Each path below is one point turned by a fixed rotation once a step. After each direction that follows a path, write how fast that rotation turns it, in degrees each step (0 if it stays still).
Each turn is a multiple of 5 degrees from 10 to 175, or 0.
Each row of a path follows its step; steps can be skipped.

step 0: [ 0.40  1.22 -0.45 -1.65 -0.61  0.27 -0.77 -1.26 -2.25 -1.32 -0.93 -0.05
 -0.18 -0.87 -1.51 -0.10 -0.06  0.80  1.56  0.62 -0.78 -0.59 -1.17  1.67
 -0.74  0.03 -2.14 -0.60  0.14 -2.02 -0.70  0.17  0.59  0.69 -1.18  0.03
 -1.39 -2.02 -0.88  0.71 -1.54 -1.48 -1.29]
step 6: [ 1.77  0.63  1.53 -0.66 -0.27  0.59 -0.93 -1.04  0.96 -1.42  0.64  0.47
 -1.26  0.57 -0.67 -2.36  1.54  1.09  1.17  0.97 -0.37 -0.43 -1.03 -1.87
 -0.16 -0.62 -0.31  2.01 -0.50 -1.81  0.32  0.65  0.21 -1.35 -0.58  0.74
 -2.31  1.12 -0.43  1.30 -0.66  0.36  0.60]
step 12: [ 0.33  0.80 -0.59 -0.29  1.74  1.00  0.30 -0.77 -1.37  0.35 -0.54  0.14
  0.69 -1.66  0.05 -1.13  0.43 -0.85  3.47  1.42 -1.08 -0.67 -0.93  1.05
  0.23 -1.11 -1.18  1.80 -0.35 -1.00  0.71 -2.23 -1.51 -0.57 -0.90 -1.29
 -0.02 -1.52  0.58  1.02 -0.46 -0.03  0.61]
step 17: [ 0.86 -0.26 -0.26 -0.90 -0.02  1.74 -0.09  0.14 -1.04 -1.13 -0.93 -0.42
  0.53 -1.10 -0.77  1.43 -1.30 -0.20  1.15  1.21 -2.23 -2.59  1.38  0.91
 -0.10  0.37 -1.28  0.71 -1.45 -0.74 -2.77  0.19 -0.16  0.26  1.13  0.60
 -1.13  0.32 -0.50  0.98  1.13 -0.72 -2.02]
step 21: [ 2.79  1.19  2.57  0.98 -0.17  0.33 -0.12 -0.02  0.89  0.37  0.25 -0.26
 -1.36 -0.62 -0.29 -2.45  0.98  0.97  0.72  1.18 -0.28  0.19 -0.27 -0.69
  1.37 -1.23  0.73  2.54  1.31 -0.27 -2.14  0.81 -0.24 -0.28  0.11 -0.33
 -0.59  0.28 -0.48  1.84  0.42  0.59  0.78]
step 22: [ 1.26 -0.02  1.75  0.24  0.24  0.58  0.81 -0.17 -1.92 -0.07  0.02 -0.59
 -0.42  1.84  1.87 -0.07  0.40 -0.18  1.63  0.00 -2.23  1.62  0.18 -0.25
 -0.64  0.00 -1.43  0.77  0.37  0.56 -0.88 -0.77  0.00 -1.99 -0.15 -2.08
 -1.54 -1.81 -0.15  2.12  0.29 -1.57 -0.94]
step 24: [ 0.66  1.35  0.68 -0.87  0.01  2.02 -2.89 -0.96 -0.62 -0.17 -0.19 -0.27
  0.03 -1.05  0.74 -1.25  0.89  3.03  2.16  0.15 -1.26 -2.58  0.23 -0.51
  1.29 -0.18 -1.79  1.15 -0.30 -0.70 -0.52 -0.06 -1.33 -0.12  0.92 -0.01
 -0.85  0.08 -0.09 -0.45  0.12 -0.14  0.44]
step 25: [ 0.00  1.95  1.37 -0.09 -0.11  0.32  0.75  1.33 -1.13  1.45  0.01 -0.91
 -0.94 -0.60 -0.25  1.49  1.56 -0.35  0.11 -0.44 -1.31 -2.02 -1.99  0.65
 -0.61  0.99 -3.41  1.08  0.26 -1.02  0.58 -0.39 -0.68 -1.06  0.25  0.02
 -0.60 -0.60 -1.22  0.69 -0.74 -1.07 -1.40]
[-0.07 -0.21 -0.33  0.30 -0.55  0.04  0.12  0.30 -0.01  0.02  0.13 -0.05
 -0.58 -0.07 -0.46  0.05 -0.23  0.17  0.10 -0.63  0.21 -0.09 -0.40  0.53
 -0.05 -0.51  0.47 -0.17 -0.44 -0.11  0.10 -0.56 -0.23 -0.02  0.72  0.15
 -0.08 -0.92 -0.67  0.44 -0.04  0.45 -0.05] : 140
[-0.21 -1.23  0.49  0.00 -0.25 -0.12  0.21  0.23 -0.39  0.16 -0.32 -0.14
  0.61 -0.39 -0.04 -0.09 -0.11  0.10  0.09  0.72 -0.14  0.06 -0.18  0.43
 -0.30  0.23  0.44  0.07  0.53 -0.06 -0.45  0.41  0.30 -0.13  0.07 -0.15
  0.20 -0.73  0.14  0.33  0.23 -0.25 -0.19] : 80
[ 0.18  0.32  0.35  0.07  0.03 -0.68 -0.32 -0.39 -0.27  0.66 -0.51 -0.17
 -0.26 -0.24  0.16  0.27  0.24 -0.06 -0.44  0.35  0.64  0.31 -0.62 -0.05
  0.74  0.13  0.43 -0.33 -0.13  0.01 -0.09 -0.35 -0.40 -0.51  0.08  0.52
  0.26  0.24 -0.09  0.13  0.29 -0.42 -0.43] : 60
[-0.19  0.41  0.22 -0.53  0.40  0.13  0.53 -0.02  0.24 -0.07  0.39 -0.37
 -0.44 -0.90  0.00  0.28  0.47  0.20 -0.22  0.25 -0.08 -0.31 -0.11 -0.26
  0.19 -0.51  0.15 -0.24  0.33  0.09  0.64  0.26  0.78 -0.30 -0.11 -0.05
  0.23 -0.61 -0.19 -0.53  0.24  0.25 -0.17] : 60
[-0.32  0.43  0.14 -0.06 -0.09  0.14  0.09  0.20 -0.70 -0.34 -0.32 -0.45
  0.00 -0.15 -0.21  0.59 -0.25 -0.39 -0.13 -0.44  0.68  0.70  0.23  0.04
  0.11 -0.55 -0.11  0.20  0.47  0.08  0.22  0.28 -0.27 -0.22  0.04 -0.68
 -0.21 -0.24  0.65  0.27 -0.62 -0.33  0.18] : 100
[ 0.03  0.21 -0.43  0.46  0.19 -0.55  0.54 -0.27  0.46  0.47  0.47  0.30
  0.00 -0.43 -0.15 -0.25  0.01 -0.70  0.12  0.34 -0.48  0.19  0.24  0.24
 -0.12 -0.55  0.47  0.36 -0.20  0.12  0.08 -0.07 -0.08 -0.31 -0.06 -0.03
  0.57  0.12  0.48  0.63 -0.08 -0.27  0.75] : 45
[ 0.45 -0.11  0.53 -0.02  0.47 -0.01 -0.16  0.26  0.12 -0.50  0.31  1.01
  0.27  0.27  0.45  0.11  0.03 -0.58  0.01  0.49  0.46  0.58  0.05  0.17
  0.54 -0.21 -0.14 -0.02  0.01 -0.38  0.18  0.04 -0.24 -0.07 -0.09 -0.33
  0.06 -0.43 -0.52  0.10  0.28  0.74  0.21] : 45
[ 0.74 -0.21 -0.54 -0.32  0.42  0.11 -0.49 -0.04 -0.32 -0.06  0.38 -0.44
  0.39  0.08  0.37  0.13 -0.20 -0.13  0.46  0.19 -0.12 -0.34  0.03 -0.49
  0.16 -0.52 -0.30 -0.53 -0.06  0.64 -0.54 -0.50 -0.20 -0.23  0.50 -0.06
  0.35 -0.53  0.57 -0.07 -0.01  0.04 -0.15] : 145
